In the data rows, zero lies at 4.5, halfway between 4 and 5.
Each pair is two rows. How far apart are they, by a hidden measure? 0 means very close, and 40 very far. Two or three weighted sums of its numbers give each row a place; it is the straight-line distance between the places.
[4 3 4 7 4 4 4 3 6 5 5 5 6 6 3 5 4 4 2 2 6]
[5 6 4 3 4 5 5 4 5 4 3 4 5 5 4 3 4 5 4 4 4] ~ 2
[2 2 3 7 4 6 3 4 3 4 8 6 4 6 5 5 5 4 5 4 5]
[7 6 6 5 6 4 6 4 5 5 6 4 5 4 4 5 4 6 4 5 3] ~ 24
[4 5 5 2 2 3 5 6 6 5 4 4 1 4 4 5 4 6 5 5 3]
[3 4 6 6 6 5 6 7 6 5 8 5 5 6 4 6 6 6 3 3 3] ~ 29
[4 3 8 5 4 6 5 5 2 7 3 8 3 6 5 5 6 6 5 4 4]
[8 7 5 4 8 4 5 3 3 5 0 2 7 1 5 1 3 5 2 3 7] ~ 12
[4 4 5 5 5 5 4 3 3 5 4 6 6 4 4 4 4 4 3 4 6]
[3 4 4 6 5 6 3 2 4 3 4 4 6 4 5 3 4 2 2 4 7] ~ 19
[5 5 5 3 2 3 4 6 4 4 1 4 1 4 5 4 3 5 4 4 4]
[6 5 5 7 5 4 4 4 5 4 5 5 6 6 3 4 2 4 1 2 5] ~ 20
[3 7 3 1 3 5 6 5 6 3 2 2 3 4 4 3 5 5 7 4 4]
[6 4 3 6 4 5 4 6 3 4 6 4 5 4 5 4 5 2 5 5 6] ~ 16
[6 5 5 5 4 4 5 5 3 4 7 6 6 5 5 3 4 4 3 5 2]
[4 3 5 7 3 4 5 5 4 4 7 5 6 6 3 5 3 4 1 2 5] ~ 9
[3 3 6 6 5 5 4 3 4 5 4 5 6 5 4 4 5 4 3 4 5]
[5 2 5 5 4 4 3 5 6 3 5 5 4 3 3 7 3 3 3 5 6] ~ 21
[3 5 8 5 3 6 5 7 4 6 4 6 5 6 6 7 7 6 6 5 2]
[2 6 3 6 6 7 7 6 2 7 3 5 5 6 8 4 9 5 7 7 3] ~ 4
[3 4 2 5 5 5 3 2 6 5 6 7 4 5 6 4 5 5 5 4 5]
[4 3 4 5 4 4 3 4 7 3 3 5 4 5 4 5 5 2 3 4 7] ~ 16
[4 3 3 6 6 4 3 3 6 3 4 4 4 5 4 5 3 2 4 5 7]
[6 8 2 0 3 5 5 4 6 2 3 1 3 3 3 3 3 5 7 4 3] ~ 6
[5 3 5 5 5 4 5 5 2 7 2 5 3 2 5 5 4 5 5 9 6]
[7 6 2 4 4 3 5 4 3 4 6 5 6 4 5 2 3 3 5 6 5] ~ 23
[5 5 6 5 7 6 4 4 4 3 5 5 6 4 4 4 3 3 3 2 5]
[4 3 6 5 3 3 4 5 7 4 6 6 5 6 3 6 3 4 3 2 3] ~ 4
[7 5 6 4 5 5 4 3 4 4 4 3 6 5 3 3 3 4 1 0 6]
[7 5 6 4 7 4 5 5 3 8 3 4 6 3 4 4 5 6 3 4 6] ~ 12
[5 7 4 4 5 5 4 5 5 4 4 4 6 5 6 4 5 5 6 5 4]
[2 2 7 7 5 5 4 5 4 7 5 7 4 6 6 7 5 5 3 3 6] ~ 11
[5 4 5 3 6 4 5 4 6 3 6 4 5 4 4 4 4 4 2 2 3]
[6 5 7 4 3 3 5 6 4 5 2 6 2 3 5 5 5 8 5 5 2] ~ 17
[3 4 4 6 2 3 4 7 3 6 6 6 4 6 6 5 4 4 5 8 4]
[4 5 4 3 6 5 5 3 6 2 7 3 4 3 4 6 5 6 4 4 3] ~ 38
[3 5 4 5 6 6 6 6 2 7 4 5 6 5 8 4 8 5 7 6 3]
[2 4 4 4 3 5 5 5 4 6 2 4 4 6 7 5 5 4 6 5 4] ~ 7
[5 4 7 5 5 4 5 7 3 6 4 6 2 3 7 5 6 7 5 6 4]
[6 4 7 5 4 4 5 6 3 6 6 7 5 5 4 5 6 7 3 6 3] ~ 22
[4 3 4 7 4 4 3 4 5 4 4 4 5 5 4 6 4 3 3 4 8]
[6 5 5 5 4 3 4 5 6 5 5 7 6 5 4 5 3 8 3 7 3] ~ 7
[4 7 2 1 3 5 4 3 7 2 2 0 3 5 3 3 2 4 6 2 5]
[7 7 4 3 7 5 4 2 4 6 2 4 5 4 5 0 3 5 4 3 6] ~ 15
[3 6 5 3 2 4 4 5 6 3 3 4 3 5 4 5 3 6 6 4 3]
[4 2 7 5 3 2 5 8 4 5 6 7 1 4 5 9 6 6 4 4 4] ~ 10
[8 6 4 3 5 2 5 3 3 3 4 3 4 1 4 6 2 5 5 4 5]
[4 5 3 7 4 5 3 2 3 4 4 5 5 4 4 4 3 3 3 3 7] ~ 15
[3 3 7 7 4 6 4 4 4 7 6 7 5 5 5 7 6 4 3 3 4]
[7 6 5 4 4 4 4 3 6 5 4 5 7 4 3 3 3 7 3 5 4] ~ 15
[8 5 2 5 5 4 5 3 3 3 5 2 6 4 5 1 2 1 3 3 5]
[3 2 6 8 2 5 4 7 2 9 5 8 4 5 5 8 6 5 5 8 4] ~ 8
[3 6 4 5 6 7 6 5 2 8 4 5 7 7 8 4 8 3 6 6 3]
[5 6 2 4 4 5 4 4 6 5 4 3 7 4 4 3 4 4 4 6 5] ~ 13
[6 6 3 3 6 5 4 2 2 7 2 4 5 4 5 2 4 4 5 3 6]
[5 6 4 6 7 6 6 4 2 7 6 6 6 5 5 3 4 6 6 5 4] ~ 18
[4 2 4 5 5 5 5 4 6 4 6 4 5 5 5 6 8 2 5 6 8]
[3 5 5 6 5 6 6 6 2 9 9 8 4 6 7 5 6 7 6 7 2] ~ 11
[6 2 5 6 4 4 6 6 2 6 7 7 4 5 4 4 5 3 3 5 4]
[5 5 4 4 6 5 5 3 6 3 6 2 7 4 5 4 4 4 4 4 5] ~ 31
[5 5 3 4 6 6 4 4 2 7 1 4 6 1 4 3 2 2 5 7 8]
[1 3 5 4 3 6 5 9 6 6 5 7 3 7 5 7 7 6 7 6 2] ~ 32
[3 3 7 6 5 5 4 4 4 5 4 6 5 5 5 6 5 4 3 4 4]
[5 1 6 7 2 3 5 7 4 7 9 8 3 6 6 6 5 3 3 6 3] ~ 16
[4 6 6 1 1 6 5 6 6 4 4 3 2 4 4 5 4 6 9 5 3]
[4 6 4 4 5 5 4 4 4 5 2 3 6 5 6 4 5 5 6 5 4] ~ 7
[5 4 3 6 6 4 5 6 4 3 6 5 4 4 4 5 4 2 3 5 6]
[7 6 5 4 7 5 4 2 2 5 4 5 6 7 3 3 4 5 3 3 6] ~ 21
[6 7 2 3 5 4 4 2 6 3 2 2 7 4 5 2 3 4 5 5 4]
[4 2 8 6 5 5 4 7 2 9 5 9 3 8 6 6 7 6 5 6 4] ~ 13
[5 3 8 6 2 4 5 6 4 6 7 7 4 7 4 6 6 5 2 3 4]
[3 4 6 6 5 5 5 6 5 7 6 8 3 6 6 5 6 6 4 5 2] ~ 17
[3 5 4 5 5 5 5 6 3 7 3 5 6 5 7 4 7 5 8 7 4]
[7 6 4 3 8 4 5 2 3 2 4 2 6 1 5 4 4 5 5 5 5] ~ 15
[6 7 4 3 5 6 5 3 4 5 1 2 7 5 6 4 5 5 6 4 4]
[3 3 6 4 4 4 5 7 5 5 7 7 5 4 4 7 6 8 4 6 1] ~ 9
[3 3 6 7 4 4 4 4 5 3 4 6 5 5 4 6 5 4 3 4 5]
[4 4 6 6 6 5 5 6 3 9 6 7 4 5 6 5 6 7 5 6 3] ~ 28
[7 8 2 1 4 4 5 4 5 3 3 1 3 2 4 3 2 5 6 4 5]
[5 5 3 6 7 5 3 3 3 2 2 3 6 4 5 4 3 1 2 2 8] ~ 14
[5 4 7 3 1 3 5 7 5 5 6 6 0 4 4 7 3 8 6 4 0]
[4 4 7 5 8 4 5 4 6 6 6 4 5 6 4 5 4 5 2 3 3] ~ 21
[5 4 3 7 5 5 4 6 4 4 5 6 6 5 5 4 5 2 5 5 5]
[3 5 3 6 6 6 4 1 6 4 4 5 6 5 5 4 4 4 3 2 6] ~ 20
[3 4 5 7 5 5 4 5 5 4 4 6 4 6 4 6 4 3 4 5 4]
[5 6 9 5 7 5 6 5 5 6 6 5 6 5 5 4 5 7 4 5 3] ~ 29
[7 4 2 5 5 3 5 6 3 4 5 4 4 4 5 4 4 4 5 5 3]
[4 7 3 2 3 4 3 3 6 3 3 1 3 4 3 4 3 5 6 2 4] ~ 21
[6 3 5 4 3 3 5 5 5 3 5 5 3 3 4 7 4 7 5 4 4]
[3 3 3 5 6 5 4 6 6 5 6 5 6 6 3 6 7 2 6 6 6] ~ 12
[4 6 3 2 2 4 4 5 6 3 2 2 3 3 4 4 4 4 6 3 4]
[2 5 6 6 3 5 6 7 3 7 4 6 6 7 7 5 7 5 7 7 2] ~ 8
[5 1 4 7 4 3 5 7 2 4 8 7 3 5 4 6 5 4 5 6 3]
[6 6 5 5 7 6 4 2 4 5 4 4 6 4 4 3 2 2 3 3 7] ~ 3
[4 4 6 4 3 4 6 7 4 5 6 6 2 5 4 5 4 8 5 5 1]
[4 3 1 7 5 4 4 6 4 4 7 4 6 5 5 4 5 2 5 6 6] ~ 14
[5 3 4 6 3 3 4 7 1 7 3 6 2 5 5 6 4 5 5 7 3]
[5 4 1 4 6 5 5 3 6 3 5 3 7 5 4 3 7 1 6 5 7] ~ 19
[7 4 4 6 4 3 4 2 5 4 5 3 7 6 3 2 2 3 0 1 7]
[4 4 3 5 5 7 2 2 5 4 6 5 5 5 5 3 3 3 6 4 4] ~ 19
[6 6 5 5 7 6 4 3 4 6 5 5 5 6 5 5 3 6 5 3 5]
[7 7 3 4 6 6 5 1 5 3 5 3 7 5 3 1 3 3 2 2 6] ~ 12
[3 2 8 7 6 5 5 7 3 9 4 9 3 6 6 6 5 8 3 7 4]
[3 7 3 4 4 5 5 4 3 6 2 3 6 5 7 2 5 3 8 6 5] ~ 20
[7 8 4 3 8 6 6 2 2 3 3 3 6 4 4 0 2 5 4 4 6]
[3 3 2 7 6 5 3 6 3 4 7 5 5 5 5 5 4 2 6 6 5] ~ 17
[7 5 3 4 5 4 6 6 2 5 7 5 4 4 5 4 6 4 6 6 5]
[2 4 7 2 3 7 5 8 6 6 3 7 1 5 6 6 9 5 8 6 2] ~ 33
[5 5 5 4 4 5 5 6 4 6 3 5 4 5 5 4 4 5 5 5 3]
[3 4 6 5 4 4 3 4 7 3 6 6 6 6 5 4 5 4 2 3 4] ~ 17
[6 4 4 6 5 4 4 5 3 4 6 5 4 3 4 4 5 2 4 5 6]
[5 5 4 3 5 5 5 3 5 3 5 3 4 2 4 5 4 5 5 5 4] ~ 22
[7 5 5 4 7 4 5 4 4 6 0 3 5 0 4 3 4 6 4 6 7]
[7 6 3 5 6 5 3 2 1 6 2 4 5 4 3 3 2 3 4 4 6] ~ 34
[5 4 5 5 6 5 5 5 2 7 4 7 5 5 5 5 5 7 4 6 4]
[2 1 4 9 3 4 4 8 4 5 8 7 5 7 6 6 6 3 5 6 4] ~ 13
[5 5 5 4 6 5 3 2 6 3 5 4 6 4 4 3 4 4 2 1 5]
[6 5 2 5 3 4 4 5 2 7 2 5 5 4 5 4 3 5 4 7 5] ~ 34
[6 6 4 5 5 4 4 2 6 5 4 3 7 6 3 4 3 4 2 1 7]
[5 3 2 3 5 4 4 3 6 2 5 2 6 3 3 3 5 1 6 4 7] ~ 15
[5 5 2 5 5 4 5 5 4 4 5 4 5 3 4 3 3 3 5 7 5]
[5 5 5 6 6 4 4 3 3 4 4 5 6 5 4 4 4 5 2 3 7] ~ 5
[7 5 3 2 6 4 4 3 4 2 4 3 4 2 4 5 4 5 6 2 5]
[5 3 8 4 8 5 6 5 5 3 7 5 4 3 5 6 5 5 5 6 4] ~ 25
[3 6 3 6 5 7 7 5 2 8 4 5 7 7 9 4 7 5 7 6 3]
[4 4 4 6 5 5 4 4 4 7 7 8 4 5 4 5 4 5 5 5 5] ~ 28
[4 5 6 5 7 4 4 0 5 5 4 4 6 5 5 3 4 4 3 2 7]
[5 3 2 3 5 4 3 3 6 2 5 4 4 3 3 5 4 2 4 4 7] ~ 25
[5 3 6 3 3 3 5 7 6 3 5 5 2 3 4 8 4 8 5 4 3]
[7 6 5 3 7 6 4 1 3 6 2 4 6 5 3 2 4 3 4 3 8] ~ 33
[3 2 7 5 5 5 5 6 6 4 8 6 4 5 4 7 4 6 2 4 3]
[3 7 3 1 4 5 4 4 7 3 2 1 3 4 4 4 3 5 7 3 5] ~ 26
[1 2 7 7 4 4 2 6 6 4 4 6 2 5 5 6 6 2 3 5 4]
[4 3 6 6 1 4 5 7 2 7 6 7 3 4 5 7 6 7 5 7 4] ~ 27
[4 4 3 7 4 4 4 5 2 5 6 5 4 5 4 4 4 3 3 3 6]
[3 3 5 7 4 4 3 3 6 4 5 4 6 5 5 5 5 2 2 3 6] ~ 26
[2 6 4 6 6 5 6 6 2 7 5 5 7 6 7 4 7 5 7 7 2]
[6 3 5 7 3 3 5 4 5 4 5 5 6 5 3 4 3 4 2 1 6] ~ 21
[6 3 5 6 4 4 4 3 5 5 5 6 7 6 4 5 3 4 1 2 4]
[5 3 7 5 3 2 5 6 5 6 5 5 2 3 4 7 5 6 5 4 4] ~ 24
[5 4 5 6 3 3 6 7 5 5 7 6 3 5 5 6 5 4 5 8 4]
[5 4 4 6 4 5 3 1 7 4 4 4 6 6 4 3 3 3 2 1 8] ~ 19
[2 4 4 6 3 5 6 7 4 6 6 6 4 6 5 6 6 5 6 6 2]
[6 7 5 1 3 4 4 4 5 2 3 3 3 4 5 4 4 7 5 2 2] ~ 14
[4 3 3 5 2 3 5 5 6 6 5 5 5 5 5 5 6 4 7 7 4]
[5 8 0 3 7 7 6 1 2 6 3 2 8 5 7 0 5 4 7 5 5] ~ 6
[6 5 5 4 6 6 4 4 3 8 3 5 6 4 4 4 6 5 5 4 6]
[7 8 2 2 7 5 4 2 5 3 2 2 6 6 4 0 2 5 4 3 6] ~ 6
[6 6 3 5 6 6 4 1 4 4 5 4 6 4 3 3 3 3 3 3 8]
[4 4 1 4 2 4 5 4 5 5 4 4 6 5 5 3 4 3 6 7 5] ~ 9
[4 4 6 3 2 3 5 6 7 3 6 4 2 3 4 8 4 7 5 4 2]
[6 6 4 5 6 6 5 3 1 8 6 4 7 5 5 2 4 5 4 5 5] ~ 32
[2 5 4 5 5 5 6 6 2 6 3 5 6 5 8 4 7 4 8 7 4]
[6 6 2 2 5 5 5 4 5 2 4 1 4 2 4 4 2 6 6 4 4] ~ 5
[3 4 6 6 7 6 4 3 4 6 5 6 5 5 5 4 4 4 3 3 5]
[4 4 5 4 8 5 6 6 6 3 8 5 5 5 3 5 5 6 3 4 3] ~ 22
[4 5 2 4 6 5 3 1 4 4 6 6 5 7 4 2 3 4 5 3 6]
[7 4 5 3 5 2 5 4 4 3 5 4 3 2 3 5 3 5 5 4 4] ~ 13
[6 4 7 5 7 3 5 4 3 7 3 5 3 2 5 5 5 5 4 5 5]
[5 5 3 6 5 5 4 2 6 2 3 2 6 4 4 3 3 2 3 2 7] ~ 18
[5 6 4 4 4 4 5 5 6 4 5 4 5 2 2 2 2 5 2 7 3]
[6 5 2 5 5 6 4 4 2 3 5 3 6 4 3 3 3 2 4 4 6] ~ 18
[4 4 6 4 5 5 4 4 3 7 3 7 3 6 5 4 4 6 4 4 6]
[5 4 6 5 6 6 4 4 4 7 5 7 5 6 4 6 6 6 4 4 5] ~ 13
[3 5 5 7 4 6 3 3 4 6 2 5 6 6 5 5 5 5 3 2 5]
[6 5 4 5 6 5 4 4 2 8 2 5 6 2 4 4 5 3 6 7 7] ~ 33
[6 6 4 5 7 7 4 2 4 6 5 4 6 5 3 4 4 6 6 3 6]
[3 2 9 6 5 4 6 8 3 6 6 8 3 4 5 9 7 6 5 5 4] ~ 24
[4 3 3 5 3 4 5 4 4 4 6 4 4 6 5 2 4 2 4 7 5]
[3 2 6 5 3 3 3 6 7 3 6 6 2 4 4 7 5 3 5 6 5] ~ 6
[4 5 6 6 7 5 4 4 2 7 4 7 4 7 6 3 6 4 4 4 7]
[4 4 6 5 5 5 5 4 4 7 6 8 5 7 4 6 6 6 4 4 4] ~ 25
[6 4 8 6 6 3 4 5 4 7 1 5 3 2 5 6 6 7 4 6 5]
[3 3 3 6 5 5 3 4 5 6 7 7 5 5 6 4 4 4 5 5 4] ~ 5
[3 3 6 4 6 6 5 7 6 5 9 6 3 4 4 7 6 7 5 6 2]
[4 3 3 6 1 2 5 5 5 7 6 6 4 6 6 4 7 4 6 8 2] ~ 31
[4 5 7 5 6 4 5 6 3 5 4 6 4 3 6 5 6 7 5 6 5]
[3 2 2 7 6 5 3 7 5 6 7 6 5 6 5 5 7 3 6 6 5] ~ 11
[2 4 5 2 3 5 5 6 7 3 3 3 2 3 4 6 5 5 7 4 2]
[5 7 1 1 4 5 5 2 6 2 3 1 4 4 3 3 2 3 5 2 5] ~ 31
[4 5 3 4 3 4 5 6 5 6 4 4 5 6 5 4 6 5 5 6 2]
[5 4 7 4 6 5 5 5 3 9 2 5 5 5 4 5 8 6 4 4 6] ~ 7
[4 3 4 6 6 4 3 4 7 3 4 4 4 5 5 5 4 2 4 5 7]
[5 6 4 4 8 5 4 1 4 1 4 3 7 2 3 2 3 2 3 2 5] ~ 13
[7 5 2 5 4 4 6 4 4 5 4 4 5 3 4 2 3 5 4 5 4]
[4 4 4 6 4 5 3 3 6 3 4 4 5 5 4 4 4 2 4 5 7] ~ 10
[4 2 8 5 5 5 6 8 6 4 8 7 4 4 3 9 6 8 4 5 3]
[5 6 4 5 7 6 4 2 4 4 3 4 6 3 3 2 3 3 3 3 7] ~ 29
[4 7 5 5 7 6 7 4 1 9 3 5 6 7 7 3 9 4 8 7 4]
[4 4 3 5 2 4 5 5 5 5 4 4 5 5 6 4 5 4 8 8 5] ~ 9
[7 7 4 3 8 6 5 2 4 6 4 4 7 6 3 2 5 7 4 2 7]
[6 6 5 5 3 3 5 5 5 6 6 6 7 6 5 4 4 6 3 6 4] ~ 5
[7 7 4 1 4 2 5 4 4 4 2 3 4 3 3 3 2 7 5 2 3]
[1 3 4 6 3 5 6 7 2 7 3 6 3 5 8 5 7 5 8 8 3] ~ 26
[3 1 7 6 3 3 4 6 7 3 8 6 3 5 4 8 6 5 2 5 3]
[3 5 5 1 1 5 4 7 5 4 3 4 1 4 4 4 4 5 8 4 4] ~ 31
[6 5 5 5 5 5 5 3 4 4 4 4 6 6 3 2 2 2 2 1 5]
[4 5 4 6 6 6 4 2 4 6 3 5 6 4 5 4 4 4 3 3 7] ~ 16
[7 6 4 3 6 5 5 2 3 5 4 2 7 4 4 1 3 4 3 4 5]
[4 6 4 2 3 4 4 5 5 3 5 2 4 3 4 4 2 5 6 2 3] ~ 5
[4 7 3 1 2 5 5 5 6 2 2 1 2 3 4 4 3 5 8 4 3]
[4 5 5 2 3 5 5 5 6 3 2 2 1 4 4 5 4 5 7 4 3] ~ 7
[6 5 6 3 6 4 4 3 4 2 3 3 6 2 2 4 4 3 3 3 6]
[6 5 5 6 5 5 4 4 2 6 3 5 5 4 4 5 3 4 3 5 6] ~ 9
[4 3 7 8 3 3 5 6 6 6 7 7 4 6 4 6 4 4 1 3 3]
[4 2 5 5 3 3 4 3 7 4 6 6 6 7 3 3 4 3 1 3 6] ~ 14
[3 3 5 8 3 4 3 7 3 4 6 6 4 6 6 6 6 4 4 5 5]
[4 7 4 0 2 6 4 5 5 3 1 1 3 3 3 4 3 5 9 5 4] ~ 10
[6 5 3 6 4 5 4 4 2 3 5 3 6 4 3 3 3 2 3 3 6]
[3 1 8 8 3 4 3 6 6 6 7 8 4 7 4 8 5 5 2 5 4] ~ 22
[6 7 3 4 3 4 5 4 4 6 4 4 8 6 6 3 4 4 5 6 3]
[6 5 4 5 5 4 4 3 6 4 5 3 7 6 4 3 3 3 1 1 6] ~ 15
[5 5 2 4 3 3 5 3 6 5 5 3 6 6 5 3 4 3 6 8 5]
[8 6 2 2 5 4 4 2 5 2 3 1 4 2 4 3 2 6 5 2 5] ~ 14
[2 1 3 8 3 5 4 8 5 5 7 7 4 7 6 7 7 4 5 7 3]
[5 5 5 4 7 6 4 4 7 2 7 4 6 4 2 4 4 5 3 3 4] ~ 6
[4 4 6 6 3 3 6 7 3 6 7 7 3 5 5 5 4 5 4 6 2]
[4 5 4 3 1 3 4 5 6 5 4 4 4 5 4 5 4 7 5 4 2] ~ 17
[5 6 3 4 5 5 5 6 4 6 5 4 7 5 5 3 4 5 4 5 6]
[4 1 6 6 4 4 3 5 7 3 4 6 2 5 3 7 6 2 2 5 6] ~ 13
[7 7 4 2 7 6 5 0 4 6 2 2 8 5 3 1 3 4 2 3 7]
[6 4 6 4 4 5 4 6 2 7 5 6 3 5 6 5 6 6 5 6 3] ~ 19
[4 3 5 7 3 4 3 5 4 4 4 5 5 5 4 6 3 3 3 4 4]
[5 3 4 6 6 4 5 4 6 3 4 3 5 5 5 4 6 3 5 6 6] ~ 15
[4 5 8 5 5 6 6 6 2 6 5 6 2 5 5 5 5 6 5 6 3]
[5 7 3 0 2 5 5 4 5 2 3 0 2 3 4 2 2 4 8 4 4] ~ 17
[3 5 3 7 6 5 3 2 5 3 4 3 5 4 4 5 4 2 4 4 7]
[4 3 4 5 3 3 3 3 6 3 5 5 3 3 3 5 4 2 3 5 6] ~ 10
[4 3 6 6 2 6 3 6 0 8 5 8 3 5 3 6 5 5 3 5 4]
[4 5 5 4 5 4 4 5 5 5 5 4 5 5 5 3 4 6 5 5 4] ~ 34
[5 5 5 5 2 3 6 7 2 5 5 6 1 2 6 7 4 8 5 8 2]
[3 3 3 6 5 4 5 5 5 6 5 5 5 4 5 5 5 3 5 8 5] ~ 9
[3 6 3 1 4 6 5 5 6 3 1 3 4 4 4 3 5 4 7 4 4]
[4 5 5 3 1 3 5 6 5 3 4 4 2 4 4 6 4 6 5 4 1] ~ 2
[4 7 3 5 8 8 7 4 1 8 4 4 7 7 9 1 7 4 8 5 4]
[5 3 7 3 5 3 5 6 6 3 7 5 2 2 3 6 5 8 5 5 2] ~ 6
[4 2 3 5 3 4 2 5 7 3 3 4 4 4 3 6 4 2 3 5 7]
[3 3 4 6 5 6 3 3 7 2 3 4 3 4 5 6 5 3 4 4 5] ~ 26
[5 2 4 6 3 3 6 6 5 5 5 4 4 6 4 3 6 2 4 6 3]
[5 5 4 4 3 4 5 6 3 6 3 5 3 3 5 5 4 6 5 5 3] ~ 8
[6 5 6 6 5 4 6 5 4 5 6 6 5 4 3 3 3 6 2 5 2]
[5 4 3 4 5 4 5 4 5 3 6 3 6 2 5 5 5 6 5 5 4] ~ 19
[4 6 3 0 1 5 5 4 4 2 2 2 2 3 4 4 3 6 8 4 3]
[7 4 5 3 4 4 5 4 5 4 4 4 3 2 4 7 4 5 5 5 3] ~ 15
[4 4 3 4 5 3 3 3 8 3 4 4 4 4 4 4 4 2 4 5 8]
[3 1 6 6 2 2 1 6 7 4 4 6 2 4 3 8 4 2 3 5 7] ~ 8
[3 5 4 6 6 5 4 2 5 4 5 5 6 5 5 4 3 3 4 3 6]
[1 5 4 3 3 7 5 6 4 6 3 6 3 4 5 4 6 4 8 6 5] ~ 10
[6 1 4 5 3 3 6 7 3 5 7 7 4 4 4 5 5 4 4 6 3]
[3 4 4 7 4 5 4 5 4 5 4 6 5 4 4 5 3 3 3 4 5] ~ 6
[2 5 6 6 5 6 7 7 2 8 6 6 5 6 8 5 7 4 8 7 3]
[3 4 3 6 3 5 5 6 4 5 2 5 5 6 6 5 6 4 7 7 5] ~ 12
[6 4 6 5 7 6 5 5 2 8 4 6 5 4 5 3 5 6 4 6 4]
[6 5 4 5 5 4 6 6 3 5 6 6 5 5 4 5 5 5 6 7 4] ~ 37
[2 5 5 5 5 5 6 6 2 9 4 6 5 7 8 5 7 6 8 6 3]
[5 4 2 4 3 3 4 4 5 5 6 4 5 5 5 4 5 3 6 8 6] ~ 21
[1 5 4 2 1 5 4 6 6 5 3 5 2 5 5 5 6 5 7 5 3]
[5 4 2 5 6 6 4 4 6 3 5 3 6 4 4 4 7 1 5 7 7] ~ 11
[3 1 4 7 4 5 4 7 5 6 7 6 4 4 5 7 6 4 6 9 4]
[5 4 4 6 5 4 4 2 5 3 5 6 6 6 4 4 4 3 3 4 6] ~ 30
[2 3 6 8 4 5 4 5 4 5 6 7 3 5 5 7 4 4 4 5 4]
[6 6 5 3 4 3 5 4 4 3 6 4 2 3 5 6 3 6 6 3 4] ~ 12
[6 3 3 5 3 2 6 7 4 5 6 5 2 6 5 6 7 4 6 6 2]
[7 6 5 4 4 6 5 5 3 8 3 5 5 4 5 5 5 6 6 7 6] ~ 11
[5 3 6 4 4 4 5 5 6 3 7 5 4 5 2 7 5 6 2 4 4]
[5 5 8 5 7 5 6 4 3 7 5 6 5 6 4 4 6 5 3 4 4] ~ 13
[7 8 4 1 4 3 5 3 4 1 3 1 4 2 4 2 1 7 5 3 3]
[4 4 4 5 5 3 3 2 7 3 4 4 5 3 4 4 4 1 3 3 7] ~ 3
[6 4 4 2 5 4 5 4 6 3 5 2 3 3 4 6 3 6 5 4 3]
[5 5 5 6 4 4 3 3 3 4 4 5 5 5 4 6 3 4 3 4 5] ~ 26
[1 1 9 7 4 3 4 8 4 5 7 9 3 5 4 9 8 7 2 5 1]
[6 6 3 1 6 5 5 2 6 1 4 2 4 2 3 2 1 6 5 4 4] ~ 11
[8 8 3 4 8 6 5 1 4 6 4 2 9 4 4 1 3 4 2 3 7]
[4 4 2 5 6 5 4 4 5 4 6 4 5 5 4 5 7 1 6 5 6] ~ 6
[4 6 5 6 6 6 4 3 3 5 5 4 6 5 4 4 3 3 5 3 6]
[3 5 6 5 6 5 5 5 3 8 3 6 4 6 6 5 7 5 8 6 3] ~ 11
[6 3 5 4 5 3 5 6 3 3 5 5 3 3 5 7 6 7 6 5 2]
[6 6 5 5 7 5 4 3 3 6 4 6 5 5 4 4 5 6 4 3 6] ~ 18
[6 5 2 6 5 5 4 3 3 3 4 3 6 4 3 3 2 3 2 3 6]
[4 5 2 1 5 4 4 3 7 3 4 1 3 3 4 5 4 3 6 2 4] ~ 20
[4 5 3 5 4 5 4 6 5 4 5 5 5 5 5 6 5 5 6 5 3]
[4 3 5 4 5 5 4 4 7 3 8 4 5 4 3 4 4 5 2 3 3] ~ 28
[6 4 4 4 3 5 4 6 2 6 4 6 5 5 5 5 3 7 4 5 3]
[3 3 5 3 6 5 4 4 6 4 6 4 4 5 4 6 7 2 7 5 6] ~ 10
[4 4 5 4 6 3 4 4 6 2 6 4 5 4 3 4 4 5 2 2 4]
[3 4 6 3 3 4 6 8 5 5 4 6 2 6 4 5 5 8 5 4 2] ~ 9
[5 4 5 3 4 4 5 5 5 3 5 3 3 3 4 7 5 7 5 4 2]
[6 6 5 2 3 3 5 5 4 2 3 3 3 2 5 4 2 7 5 3 3] ~ 10
[4 5 4 4 6 3 4 3 7 3 4 3 6 5 3 3 2 4 2 1 5]
[4 3 6 6 3 6 5 5 5 6 6 6 5 6 4 6 6 4 2 4 4] ~ 11
[5 3 4 6 4 2 5 6 4 2 5 3 4 5 4 4 5 1 4 3 6]
[3 2 5 5 3 3 3 4 8 2 3 4 3 3 3 6 4 2 3 4 8] ~ 10
[5 4 3 6 6 5 4 2 6 2 4 2 5 4 4 4 3 1 3 2 7]
[1 2 6 6 4 5 4 6 5 6 6 7 3 7 6 7 7 4 4 4 4] ~ 12
[3 5 4 2 1 4 4 4 7 4 4 3 2 4 4 7 4 4 6 3 2]
[5 3 4 5 1 3 4 6 6 5 6 6 5 6 5 5 6 5 6 8 4] ~ 18
[3 5 7 5 3 4 4 6 5 6 3 6 4 6 6 6 6 6 5 5 1]
[5 4 3 4 4 4 2 3 7 1 4 3 4 4 3 5 3 2 3 5 9] ~ 22
